Named moves, each a turn or a mirror, and the order they were made in; the first pair answered:
move Zor:
[  4  -9  -3   5 -32  21  -2 -15  -6 -21   1] => [  4  -9   0   6 -31  21  -2 -14  -5 -20   0]
[ 11  25  -1  -1   8 -10   2  31   3  14 -10] => [ 10  26  -5  -3   7 -10   2  30   3  12  -9]
[ -1   5  -6  -2 -25   4 -14  -1   9 -14   5] => [  6   0  14   9 -22  12 -11   1   9  -7  -1]
move ror:
[ -2   6  11  -9  -7 -13 -20   8   9   7   7] => [ -2   1  15  -5  -2 -15 -19   5   8  11   6]
[-20 -25   1   5  19  -7  13  -2   8   5   7] => [-15 -19  -5  -2  25  -6  20   3   2   3   5]
[  2  -6   6  15   0 -16  18   4  -2   1 -19] => [  6  -1   0  10   1 -14  21   7  -4  -2 -20]
[  0   2  -3  -7  13 -10  -1   6  -1  10   6] => [  0   6  -6 -10  10  -9  -1   8  -1   8   6]
move lebo:
[ -1   7 -34 -11   3   6  22 -12  -8  -4   5] => [11 -1 -3  4 24 11 30 -5 -9 12 -7]
[  1  14 -10 -12   4   2  20  -3 -19  -4  -6] => [  0   8   6  -4  20  -8  18   0 -13  11  -9]
[-10   3   1  -1  -9 -20 -14  12  16   9   4] => [  4  10  -7  -7 -27  10  -1  12   1 -10   1]
[  2   1 -22  -4 -13   4   9  -3  10   7   4] => [13 -3 -4  5 -2 12 17  1  7 15 -5]
move tum:
[ 14 -11   8   6 -22  22   6  11   1   5 -14] => [  3  -8 -11  -7  16 -16   8  18   4  21 -13]
[-12   9 -14  -3 -16  -1  -9  -5   9 -22  -7] => [  6  17  -5  -5  -3  13   7   9  -1 -20 -19]
[  3 -16  -2   7  29  -4   8  -3   5  -1   6] => [ -4 -22   1  14   4   4  -4 -15  10 -10  13]

(two moves a pair)
[  7  -5  -7   5  14  11  17 -11 -12  -5  -5] => [  4   2 -18  -5   5  11  14  -8 -10 -12  -2] -> Zor, ror
[-15 -11  -9   6   4 -16  -4  -8   4   5   2] => [  3 -13   9  14   8   8  10  -3  -6   6  -9] -> lebo, lebo
[  4  -7 -16  -3  18   4  11 -10  -8  -6  -1] => [ -7 -15 -13   4  11  -4   0 -19   0  -3   6] -> Zor, tum
[ 7 -2 21  7 20 -8  1  5  8 20 -4] => [-14  -4  -3   0  -5 -20 -17 -11  15   6  13] -> tum, Zor
[-20 -10 -14  10   7 -24  -9 -15   5  10   5] => [  6   1  -3   6  30  -7  16   6  -9  16 -13] -> tum, tum
[ -8 -10   0   4  19 -14   1  -2   5  10   6] => [ -8 -14   7  12 -10   5  -6 -11   6  -2  10] -> tum, lebo
[ -5   6   3  -1 -17   1  -8   4   9   0   4] => [ 5 11  8 -3 -7  6  1 14  4  3 -3] -> tum, ror
[ -5  -4 -12  -2  -6  -5 -10  -6   6   2   6] => [ 10   0   2   3 -10  16  -1   0   0  -1  -2] -> tum, ror
[ -3 -14   5   8   6  -2   5 -15   0   5   0] => [ -3  -8 -11  -3  11  -5  10 -13  -4   2   2] -> ror, Zor
[  1 -17  35  20   5   7   3   6  13  -8 -16] => [-19 -18  22  15  -4 -15 -15  -1  26  -9  -4] -> lebo, Zor
[ -1  22 -13 -12  13 -11   1  23   4   2   5] => [ -9  19 -12 -10   4 -17  -8  18  12   3  10] -> Zor, lebo
[ 8 -5  9  5 10  8 16 -4 -4 17 -9] => [ -4   0 -17  -6 -17   9   6 -15  -3  -2   3] -> Zor, tum
[-10 -14 -14   3 -18  -1  -8  -6   1  -1  15] => [  2 -18  -4  10 -14  15   3  -8  -8  -2   8] -> ror, lebo
[-13 -10  31  14 -29   4 -26   7  31   8   4] => [-16 -22  28  21 -27   6 -23  -7  25   6   7] -> lebo, ror
[ -1 -15 -13   8   0  15   6  -6  -7  -6 -17] => [ -4 -12 -22   3   9   4   7  -4  -7  -3 -16] -> Zor, tum
[  6  -2  -2 -19   2  -1   2   7 -14  -8   5] => [ -6 -12   4 -11  -2 -13 -11  -1  -4  -3  12] -> lebo, tum
[-13   0   5  -4 -32   7 -16   3  16  -3   9] => [ -5  -5  23   5 -26  15 -12   6  14   3   3] -> Zor, lebo
[ -9  -9 -17   3  12 -15 -13  -7   0   8   7] => [  4 -10  -1   9  25  -5  -2   0  -6  15  -3] -> Zor, ror
[ -4   2   3   4  -7 -18  -2  -9   5   6   2] => [  1   2   1   4 -18  -2   2 -13  -1  -4   2] -> lebo, ror
[  6  -2   6   6  -3  30  18   0  -7  -6 -18] => [ -9  -5   5   4  29 -12   8   5   8  17 -16] -> lebo, ror
[28 26 13 -8  2 30  5 10 15 11  2] => [11 14 18  0 23 -4 -7  4 29 31  7] -> tum, Zor
[-2 -4 18 11  0  9 -2  0  1  2  0] => [-1  4  6  1 19 -2  5  8 -1  6 -2] -> tum, ror
[ 9  8  5 -7 11  7 10 11 -3  3 -7] => [ -8  -1   4  -1 -17   2 -12  -3   9  -4   6] -> lebo, tum
[ 4  9 -6  1 -7 11  5  2 -2 -6  3] => [ -1  11 -13  -4  -2  -1   2   5   2  -3   5] -> tum, ror
[ -9  -8  -9  -2  15 -10   9  -9  -9   2   3] => [-13  -7 -15  -4   5  -9   4 -12  -8  -3   7] -> Zor, lebo
[ -1  -7  24   1 -26  19 -17   9  -1  -9   5] => [-14  -7  14  -3 -26   2 -27   6   6  -7  12] -> lebo, lebo
[  7  11 -28  -3  -3  25  21 -14 -23 -16   2] => [ 16  -3  14  21  23  21  23  -9 -17  10 -10] -> tum, Zor
[ 13  10  -8 -13  21  -4  14   4 -11  -6  -8] => [  6  19 -11 -18 -12   0  -2   6  -2 -17   0] -> ror, ror
[ -2  24 -12 -14   5 -14  -4  12   5  12   9] => [10 19 16 -1  9 -1  2 17  4 21  0] -> Zor, ror
[ 14   8  17   5   2  14  17  25 -11   1   2] => [  4  18 -11 -12 -10   5  11  24 -10 -12  10] -> ror, Zor
[ -6   0 -36 -13   9  -4  12 -12 -11 -10   2] => [ -7  -8 -22  -1 -20  14   2 -21  -7 -18   6] -> tum, ror
[ -7 -15  -5   7  -6   0  -7 -22 -15  12  14] => [ 10 -10   7   8   5  14   7 -10 -23  15   3] -> Zor, tum
[-16 -15  -4   7 -20 -14 -26  -4  13  13   0] => [  0   8 -34 -18 -21   4  -6  10  -5  -5  -6] -> tum, Zor
[-20 -10 -10  12 -10   4  -3 -17   0 -11  10] => [-16 -15  10  22   7   0  -1 -13   3   4   4] -> lebo, lebo
[  1 -10  15   9  -5  -5  14 -19  -1   3   3] => [  1  -6   4   4 -15   2  14 -21  -4  -7   5] -> lebo, lebo
[  6  16  -9 -28  -6  18  13  13   1  -7  -6] => [  7   8  17 -12 -20  26   4  11   9  -2  -6] -> ror, Zor
[ -5 -29  -9   3  -1   3  13 -26  -5  -7  10] => [ -4 -25 -13  -1  17  -6  18 -19  -6   0   7] -> tum, tum
[  1   9  -5  -4 -10  -1 -18 -11   5 -10   5] => [  3  13 -10 -10  11 -12 -11  -4   3  -2   1] -> tum, tum
[  1   2 -40 -15  29 -12  24 -10 -17  -3   0] => [ -4   5 -39 -13 -26  11   6 -18 -10 -26  10] -> ror, tum
[  3  18  11 -12   7  -8 -20   6   3   4   0] => [ 12  19  16 -11   5   6 -12   8  -4   1  -4] -> lebo, lebo
[  6   2 -10   2  -8  21   5  -6 -10 -14   0] => [ 0 -9 15 16 18 -1 -1 -2  2 12 -4] -> Zor, lebo
[ 12   6  -2 -17  -6   8 -11  -3  -5   3  -6] => [  3  -2   4 -12   1  -7 -19  -7   3  13  -2] -> lebo, tum
[  4  -1   4  -5  -5   2 -18   5  10  -1  -2] => [ 10   3   1  -9   7   1 -11  10   6   2  -6] -> lebo, tum
[ 2 -2  7 -6 14 -9  0 14  7 15 -5] => [  3   4  -7 -12 -20  11  -4   7   2  -8   1] -> lebo, tum
[ -6   3  11   4  -9  -6 -15   5  12   7   1] => [-3 -2 15  7 10 -9 -6  3  7 14 -3] -> ror, ror
[ 5 -1  6  5 -6 14 15 -3 -1 -3  9] => [-10  -2  -5   0   3 -12   4  -5   9   4  15] -> lebo, Zor
[ -9  17 -12 -21  27 -14   0  22  -1  10 -10] => [ 11  18  12 -10  -2  31   7  23 -11  -3 -17] -> tum, tum
[  8   4   7   2 -14  11  -2   4  -1  -2   5] => [ 0 -3 13  6 -7 -3 -9  1  7  7  6] -> ror, lebo
[-13   9   6  -3  20 -16   1   0   5  10  -1] => [ -7  18 -10 -12  -9  10   5  -4  -6 -14   2] -> lebo, tum
[  6  -7  -5   0   3   6   4 -10  -6  -1  -9] => [  1 -11   0   5  -2   2  -3 -13   0   1  -7] -> lebo, tum
[  3  -3 -21  -4   2  19  15  -7 -20 -20  -1] => [  7 -15  18  16  23   9  12   1  -9   7 -10] -> ror, lebo
[ -5   7  -2   6  -9  19  14  -6  -5 -22  10] => [-23   3  -5   5   3 -14  -2  -8  12  -8  17] -> lebo, lebo
[  1  17  30  -5 -24   0  -5  11   0  11   2] => [ -1  14  30  -5   2 -16  -1  14   0  23  -1] -> ror, tum
[  9  -2  -5  -4 -19  11   0  -8  -7 -12  14] => [  7 -13  22  10   2  -3  -4  -4   3  10   9] -> Zor, lebo
[  8  -7  13   8   2  -1   0  -2 -10   1 -13] => [  9  -2   0  -1   2   2   6  -1 -17  -6 -14] -> Zor, lebo
[ -6  10  17   2 -20  -8 -29  11  24   6  -4] => [ -4  15  11  -5   4 -21 -22  19  23  15  -8] -> tum, tum
[-12   0  11  -1  -4 -13 -15  14  13   4   3] => [-10   9  -3 -11 -15  -4 -11  16   7  -9   4] -> tum, Zor
[  6  14  37  27  15   2 -15  12  12  17  -4] => [ 15  33  17   9 -19  30 -10  17   1 -10  -3] -> lebo, tum
[ 10   9   7  -9  12 -11   5  19   0  11 -14] => [  7  16   3 -14  -7  -8  -2  22   5   3 -10] -> ror, ror
[-13  -2   6  -5   3 -21  -4  -6  -4   5  -5] => [ -9  -4  19   3 -12  -7  -6  -9  -3   2  -6] -> tum, lebo
